One turn or mirror swaps these rows in pairs. Which row does each one swap with?
The rows were stretched afterwards, more along some directions than others.
vapoz: -32	-28	32	8	28	19	65	-7	28	-93	-58	169	-234	-116	152	-112	66	89
bope: 0	-56	353	-457	229	342	-216	-72	-118	-121	395	-55	-75	333	282	363	58	114
sosu: -67	40	142	-104	171	210	106	-190	-213	142	226	230	-65	216	155	320	224	207
pip: -25	-1	122	-218	42	256	5	16	-119	-43	96	162	68	227	97	-11	125	129
Zuduz: 98	-15	37	97	125	-60	74	45	-71	-138	146	142	-376	-109	9	121	97	34
Begos: 181	38	-20	154	-2	112	-106	-104	169	-163	354	202	-400	74	111	148	-29	-118
tedan: -230	97	-122	-146	-85	-179	68	302	-231	83	-193	-205	-12	56	-14	201	54	124
Dud: -69	170	-191	428	28	0	103	-19	190	-132	96	291	-285	-159	-29	-60	96	-43
Vof: -240	76	-78	-100	3	1	23	-134	-389	151	41	129	-98	182	-71	223	190	-162
vifi: -160	-164	-184	-379	-12	-96	-63	-1	-392	7	-119	89	-174	244	-71	264	174	-167
Kemik: 10	84	-190	56	-12	-31	34	-179	99	-233	224	176	-317	73	167	358	140	-204
kitut: -82	11	259	-282	61	263	-61	-167	-115	119	178	-113	-100	178	224	351	100	149
bilak: -420	348	17	-322	42	84	-112	-55	-117	27	94	10	-186	237	294	441	120	183
buba: -259	208	-7	-309	49	-59	54	212	-217	69	-291	-27	-24	99	47	97	130	234
ronaz: -227	64	-47	-196	40	-25	29	197	-292	34	-152	67	-98	148	84	87	-191	-17
toti: -157	-275	-51	-136	124	-74	33	134	-79	-186	136	24	12	2	63	249	45	-87
demu: -35	371	-146	242	-86	-115	-26	-99	61	-265	90	104	-232	-87	7	216	273	-57
mosol: -239	1	53	197	125	132	7	-68	71	-119	204	173	-90	-73	132	99	-70	9
Nagam: -96	109	193	-3	-180	-22	144	101	-158	120	27	40	-232	47	171	135	80	208
Gude: 69	134	12	309	65	104	261	-83	187	-144	283	117	-220	-283	145	-1	78	-11
Gutaz: -13	434	-101	54	12	-118	-138	51	19	-191	-170	-55	-308	12	98	-53	-13	20
fadib: -136	96	215	7	-63	5	47	-115	-86	54	67	3	-244	51	268	239	69	169
tupok: 146	78	-10	119	-55	-183	-275	-31	48	-288	110	5	-408	63	66	213	76	-209
mudap: 192	105	119	315	43	15	47	-152	192	-318	336	-48	-250	-147	138	147	135	-153
Mapo: -191	-74	264	-348	63	173	34	-21	-115	111	211	-166	-90	228	328	349	122	144
guv: -52	284	-84	-172	-28	-90	-364	-93	-227	-143	-32	37	-255	356	4	340	114	-223
sov: 268	59	191	239	-91	147	109	-52	143	-187	261	47	-301	-248	94	46	109	70
met: -207	242	-2	-94	-43	22	-238	-13	108	-4	269	129	-396	196	252	419	92	-32
fetab: 7	-20	51	199	-27	-61	121	166	168	-410	151	-1	-219	-140	154	50	105	37
mora: 280	70	263	184	104	126	-46	-108	290	-284	418	-103	-321	-111	197	254	111	32
Soz: -6	228	173	71	-133	-53	36	169	-113	168	-18	10	-373	3	80	201	135	285
zufud: 97	155	86	-24	30	-65	-220	-78	-63	-340	206	75	-204	272	116	199	106	-196
Riget: -297	-2	47	-205	-28	106	46	-5	-268	-47	-110	64	8	172	133	69	117	111
Rotu: -115	-26	216	-157	-66	10	-75	45	-320	269	-46	3	-198	161	99	222	118	240
vegi: -294	-129	-108	-293	-136	-59	-80	102	-387	285	-275	95	-221	241	-45	279	135	0
Nekul: -101	412	-5	131	-121	72	131	-34	-12	-125	7	-57	-61	-68	111	168	97	36
vepo: 141	12	53	235	82	-75	-114	65	-4	-123	67	174	-394	-19	-58	122	149	-19
duro: -108	-262	59	-15	-106	44	88	153	77	21	-18	109	-114	26	88	-48	210	169
Rugos: -98	252	72	145	-46	91	-104	-141	-162	190	148	276	-156	100	-24	221	263	67
sur: -196	-145	86	-95	76	204	234	149	53	123	72	22	22	-1	122	-7	171	346
bivov: 13	127	108	183	40	174	152	103	223	-215	317	129	-181	-156	207	39	-96	121
lut: -480	-114	-152	-255	6	92	99	126	-233	293	-64	153	14	255	24	210	143	135
Nopog: -209	-139	37	-414	194	179	30	8	-113	-14	278	-25	58	277	222	316	126	-23
kib: 239	-101	-12	62	-84	-166	100	337	-93	-129	-188	99	-164	30	-97	-203	144	27
lodol: 42	-123	235	-83	55	307	44	-64	-272	343	221	234	-52	238	6	114	132	290
Fogir: -142	351	-263	57	7	-250	-10	150	101	-363	-141	-38	-231	-147	24	159	-24	-166
Gele: -18	23	26	12	17	-97	38	116	82	-106	273	18	-432	40	141	221	155	-66
pige: 90	-20	94	51	-7	-132	-136	-109	42	-312	205	-20	-211	152	150	294	191	-136
bebog: -54	336	236	-204	111	172	-66	84	128	-223	223	-143	-139	211	353	264	105	206
ges: -208	112	-180	200	111	117	91	-94	204	-243	176	80	-93	-151	95	67	-48	-114

Swapped with Nekul: bebog
Swapped with mora: kitut
Swapped with demu: bilak
Swapped with duro: mosol
Swapped with vegi: vepo

